Each row is where one point has got to under a steady rotation. How many ticks took it there?
The counts run from 0 to 140.
[-11.0   0.4   9.8 -51.9  -6.3  -0.2 -29.7 -14.7 -36.7 -32.5  14.8  23.5
 -31.6   2.6   2.8   7.6  -9.9  -8.0  -6.5  -4.5  12.2 -22.7  12.3  28.7
  -2.6  17.9   2.1   2.0   8.4   5.5   5.6 -25.5] -> 78
[-18.3  21.2  21.6 -23.6 -20.0  16.2 -24.4  12.0 -14.9 -23.7  30.6   5.0
 -18.8  -9.1 -13.1  16.7  -1.6 -20.2 -25.4   0.3  16.7 -13.2  15.6  13.8
   7.5  39.1  -1.3 -14.3  13.1  19.0 -22.4  -6.6] -> 75
[-11.8 -15.4 -14.6  13.1  25.7 -20.4  13.2 -20.2 -16.4  27.2   6.2 -20.6
 -10.3  -6.3  -8.5  19.5   3.3  44.6  -1.8  15.3 -26.8  14.3 -15.7 -17.1
  22.5 -24.3  20.4  10.0  25.4  11.3  -1.7 -16.1] -> 35
[ 20.3 -58.2 -30.9   8.9  11.2  10.8   5.2 -29.4  13.7  -8.6 -12.0  -3.8
 -17.6   6.3  -6.8  28.8 -11.8  -8.3  23.0  23.5  -1.7  -3.2 -13.3  -4.7
   1.4  -4.0 -28.8  25.7  -8.8  -0.3  -1.0  -6.6] -> 9
[-17.8 -12.1 -17.9  17.5  -2.3 -27.5   4.3  -9.3  -2.6  46.4   2.4 -11.6
   7.9 -31.2 -19.0  -2.7  19.4  12.7  -0.3  20.2  -1.8  39.7 -31.3  -2.2
  10.6 -15.3 -23.5 -21.4   6.9 -22.6  -8.7  25.0] -> 40
[ -9.4  10.6  20.6 -12.5  23.7  20.7 -20.2  -1.4  18.8 -12.8  24.8   7.3
  -7.8  19.6  12.7 -20.0 -28.4  10.1 -11.0  -7.7  -3.8 -26.1  24.6 -29.5
   8.3   5.7  49.1 -13.5  14.2 -21.3  10.2   3.4] -> 104
[-19.8   0.2  10.4  30.7  21.6  -7.8   7.3   5.0   2.0  32.3  -9.3 -38.0
  -5.0  -6.6  -6.2 -20.2   8.2  21.6 -15.5  37.7 -27.7  -6.3   5.0 -10.2
   9.9  14.0  25.4  13.4 -12.7  33.0   9.9  14.5] -> 30
[ 19.2   1.1  45.8  20.0  14.3  28.0  22.4  22.8  10.5 -30.8 -16.5  34.6
  -9.0  -9.7 -21.4 -12.8 -20.6  11.7 -31.7 -19.2  -8.6   0.2  -0.9  -7.5
 -28.3  12.8 -10.0  13.6   3.8  11.9   3.0  -0.4] -> 132
[  3.2 -34.3  10.2  26.2   3.7  18.2  -2.2   1.8   6.9   2.4   9.8   3.1
 -18.7   4.9 -21.0  34.5  -6.0  17.5  -2.9 -17.6 -14.0  21.9 -25.6 -15.8
  -7.2 -50.1 -23.0  -4.6  25.8 -15.3   1.1   6.9] -> 121
[ -5.8   8.5  -6.8 -13.8  -0.3  -9.7 -27.7  -0.9  -7.1   8.5  13.4 -19.8
  -1.4   6.9  28.4  -1.8  12.6 -16.0  26.3  28.6   1.2 -28.6  28.7  30.2
 -21.0  31.0 -18.1  16.5 -36.5 -19.7 -10.3 -10.2] -> 84
[ 12.9  -7.1  15.0  17.4  21.1   4.0   1.8  16.5  12.0  -1.8  37.2 -24.8
 -10.9  33.8 -19.0   2.7  -0.3   6.3   5.6 -38.2 -32.3  27.5 -14.4 -20.1
  -6.2 -33.1   6.5  20.2   6.7 -19.4   3.0  -1.0] -> 118
[ 26.1 -14.6  14.8  -0.4  15.6  -4.2  41.7  -2.8  -0.1 -14.0 -44.6  31.3
  -0.6 -14.6  10.3  17.3 -24.7  19.5  11.3 -11.6   6.1 -20.3 -11.8  17.4
 -16.3 -21.7  -4.7  25.0 -17.9  16.4  14.7  -6.9] -> 137
[  0.6 -25.0  -1.4  13.0  14.0  26.0   8.1 -19.5   9.9 -13.3  -9.3  22.3
 -15.3 -16.1 -23.1 -12.6 -29.6  11.6 -30.9  16.0   0.3 -26.3  -0.5 -27.6
  30.7  21.6   7.7 -13.2  28.4  17.0   6.4   1.7] -> 20
[ 16.1 -20.0 -42.1  -7.6   0.2   3.2 -17.7 -22.0  16.4  -2.0  27.3  -3.8
  -1.2  25.0   7.1  11.1  -5.3 -10.5  30.0   8.4  18.9 -15.1  14.5 -14.1
  28.4 -16.9  -7.0 -22.6   6.6 -47.7  -1.6 -16.3] -> 94
[  2.9   5.3  26.1  12.7  10.4  16.0  18.2  21.1  32.3 -16.8   2.6  25.7
   2.7 -15.4  -4.7 -20.7 -18.3 -13.3 -20.2 -14.3  -2.5  18.7 -11.9  -8.4
 -26.2  19.5  -7.4  17.2  -7.9 -28.5 -24.1  34.2] -> 129
[ -6.3  10.5  15.6 -39.1 -10.8   4.2 -27.3   2.3 -36.4 -31.9   9.8  16.6
 -29.8   0.1 -10.1   7.9   2.9  -8.2 -17.7 -18.7   6.1 -25.8  11.2  26.2
  -2.5  23.6  -8.8  -9.5  15.9  22.0  10.4 -25.7] -> 77
[-26.3  -8.9  23.9   6.4  12.8  10.7  -4.7   7.5  13.9 -17.7 -28.4  -8.4
  -5.3  -5.1  29.4  21.7   0.4 -17.3   7.8  -5.5 -23.0 -25.8   1.5   2.3
 -34.7  24.5 -13.8  34.1 -30.3  19.5 -15.1  29.0] -> 0
[  8.9 -27.0 -37.4  21.6   5.8  -2.1  19.8  -1.3  41.4  -6.1  -8.2  -5.1
  10.2  -6.3  -0.4 -14.4  -0.6 -30.3   2.1  13.5   0.3  -9.0 -11.8 -29.3
  19.2  33.3 -12.7  11.0  -5.6 -10.9 -22.0  31.1] -> 14
[ 31.5 -25.2  -4.1  22.1  27.6  15.6   6.3  -9.8   0.9 -14.2   5.8 -12.2
 -19.5  11.0 -22.4  31.5  -8.5   3.2   6.8 -11.5 -22.5 -21.6   1.2  -5.2
 -11.0   1.8 -39.8  27.7  -9.0  30.2  -3.7 -25.0] -> 6
[-19.5   0.6  14.7  13.4  14.8  -5.5  -7.6  17.8  19.9  10.4   6.6 -35.0
  -1.9  21.3  25.6  -5.0   8.3   2.0  14.9  -1.2 -26.7  12.6  -1.7 -13.4
 -17.8 -25.4  28.9  32.3 -24.1 -24.1   4.4  30.1] -> 114
[  4.4  -1.5   6.2   7.2  29.0 -28.0  11.3  -0.8   8.8  33.7 -29.5 -15.1
   9.3 -23.7   7.1 -48.3  -5.0   9.0   7.4   8.7 -16.0 -31.2  -7.1  12.9
   5.9  13.5  12.5  -7.3 -19.4  13.0  27.8  22.5] -> 27
[  9.4 -38.9   5.2  10.7   3.2  11.4  -3.3   3.1   8.1  -6.1   0.2  15.5
 -15.8   2.5 -16.9  16.3  -2.2   8.2   7.0 -27.2  -8.4  26.2 -28.2 -11.3
  -9.9 -54.4 -31.8  -5.7  16.5 -19.3  13.0   9.2] -> 122
[-20.6  -4.5   5.9 -38.7   0.6  -7.1 -24.9 -20.2 -27.1 -14.0   0.1  16.7
 -17.5 -12.6  23.1  30.9  -7.3   1.3  10.3  12.5  10.0 -40.4  16.4  30.2
 -11.6  14.6 -10.5  -4.6  -1.8  -4.1 -11.8 -22.7] -> 80
[ -9.2   3.9  19.3  34.7  21.2  -1.5   0.2  30.9  20.7   9.3  20.6 -35.9
  -4.3  20.6  11.1  14.8  14.3  17.0   1.7 -23.1 -40.5   3.7   2.9 -30.8
  -9.0 -27.3   7.2  17.8  -3.2  -6.0  -6.9  14.0] -> 116
[ 15.7 -44.9 -43.5  22.5   5.4  -1.9  14.9  -9.4  18.5  -7.6 -35.6   3.6
  -6.7  -1.2   4.8  14.9  13.9  -9.8  23.8   1.2  -0.5 -16.1 -11.0 -18.3
  12.1   1.2 -43.4   8.9  -3.6   7.3   5.7  15.6] -> 11
[ 33.1 -49.8 -28.4   0.8  19.8  12.7   4.2 -30.0   2.0 -14.3  -1.6  -3.1
 -21.4  15.4 -17.5  17.8 -17.7  -7.6  19.2   6.1  -8.9  -0.6 -11.6  -1.9
   3.2  -6.8 -29.6  37.1 -10.3   2.5   8.0 -12.5] -> 8
[ 25.2 -16.5   6.3  -0.4   7.9 -10.5  40.5   1.0  18.6   6.3 -31.8   6.3
   6.8 -15.9  12.7  10.8 -22.6  -6.1  18.5  15.1   6.3  -6.8 -18.7  25.6
  -6.3  -3.7  10.4  38.9 -43.6  -1.1   0.0  11.2] -> 139
[-13.2  -8.4 -12.4   5.4 -21.7  19.3 -27.6  11.6  31.4  -4.1   7.6  -2.3
  -1.6  11.1   9.3 -34.1   6.2 -31.0   1.9  15.5  14.3 -11.1  19.7 -25.9
  11.7  10.0   8.4 -31.7  -3.1 -39.4  17.0  26.3] -> 99
[-23.0 -19.9  29.1   4.2  14.9   9.8 -28.7  -1.4  13.9  26.1 -11.9 -13.6
 -10.7   5.2  19.1   4.1 -16.7  13.7  21.6  18.4  -7.0 -20.8   5.6  12.4
 -19.6 -40.6  18.2 -12.0 -21.2 -21.9  27.2  14.8] -> 110
[  5.0  -6.3 -14.0 -16.4 -42.8  -5.8   2.9   9.3 -20.2   0.1 -10.6  -2.5
   0.3  -5.0  -8.4  55.0  18.2  -6.3  11.6  -3.8  33.9  17.7 -16.6  23.3
  24.2 -23.1  -6.6 -14.9   4.8  11.4  -0.6 -15.4] -> 66
[  9.1 -35.5  -2.4   0.5  -0.8   4.5  -3.7   1.7  10.9 -13.5  -4.0  23.0
 -16.4  -0.5  -8.6   7.7  -2.6   1.1  10.7 -25.3  -5.2  36.8 -31.7 -10.7
 -11.2 -43.1 -22.5   1.6  11.4 -36.5  10.1  24.6] -> 123
[ -6.8  10.8  -3.4  11.2  -3.1  -0.3 -24.7  19.6  -6.4   4.5  10.9 -36.0
  -5.8  18.2  13.4   7.9  39.4 -12.5  12.1  19.5  -2.8 -30.3  38.9   0.8
 -18.9  26.2 -32.2   5.0 -30.9  11.0  -1.6 -19.6] -> 86
[ 32.7  23.3   6.0  -1.6 -20.0  -7.1  19.3  20.0 -20.7   1.1  17.0 -21.3
   8.0  16.4 -26.1  34.5   4.8  11.0   2.0 -22.2  13.4  27.7   1.6  15.2
  15.4  -6.5  11.1   4.6  -9.6  29.7   0.0 -43.1] -> 62
[  4.9  -5.3 -20.5   0.1  -3.4  14.0 -16.9  -1.0  -9.6 -22.6  37.1 -25.9
 -14.0  43.0   1.2   4.7  23.3 -10.1   5.6  20.6  -3.5  -4.9  38.9 -22.0
   2.4   9.3   1.6  25.4  -9.8  -5.6  -5.4 -31.0] -> 89
[ -4.0  24.6  20.1   4.3 -18.2 -12.2  21.6  24.0 -17.7  11.0 -44.0   0.6
  27.8 -13.6  14.8   5.5  34.2  27.6   5.8   9.6  22.1  22.5  11.3  16.5
 -17.7  12.7   7.2   3.8 -37.3  13.5   1.1  -8.9] -> 56
[  1.6   6.8  37.7  22.3   8.4  20.4  21.0  24.6  29.5 -17.2   0.0  24.0
   2.0 -21.3 -11.8  -8.2 -20.4  -6.9 -32.2  -5.8  -5.0   7.8  -5.3 -14.8
 -23.0  21.4  -7.9  13.6  -4.9 -11.0 -29.9  25.7] -> 130
[ 22.6 -13.7  32.6  -3.9  17.0  29.4  22.2  -3.9  -0.2 -32.8 -17.4  37.1
 -16.6  -7.1 -12.8   8.4 -42.1  17.3 -22.2   3.8   4.3   4.8  -3.6   3.4
 -21.0  -1.8  12.1  34.3  -6.3   3.8   3.6  -3.6] -> 134
[-11.2  12.1   8.9   5.4  -2.0  22.3 -21.5  22.6  18.5 -18.5   1.8   9.6
  -6.5  17.0  15.0 -32.6   5.9  -2.6 -11.0 -20.4  -6.8 -25.3  27.6 -36.3
   9.4  12.3  25.5 -32.4  18.3  -6.5  26.3  15.1] -> 102
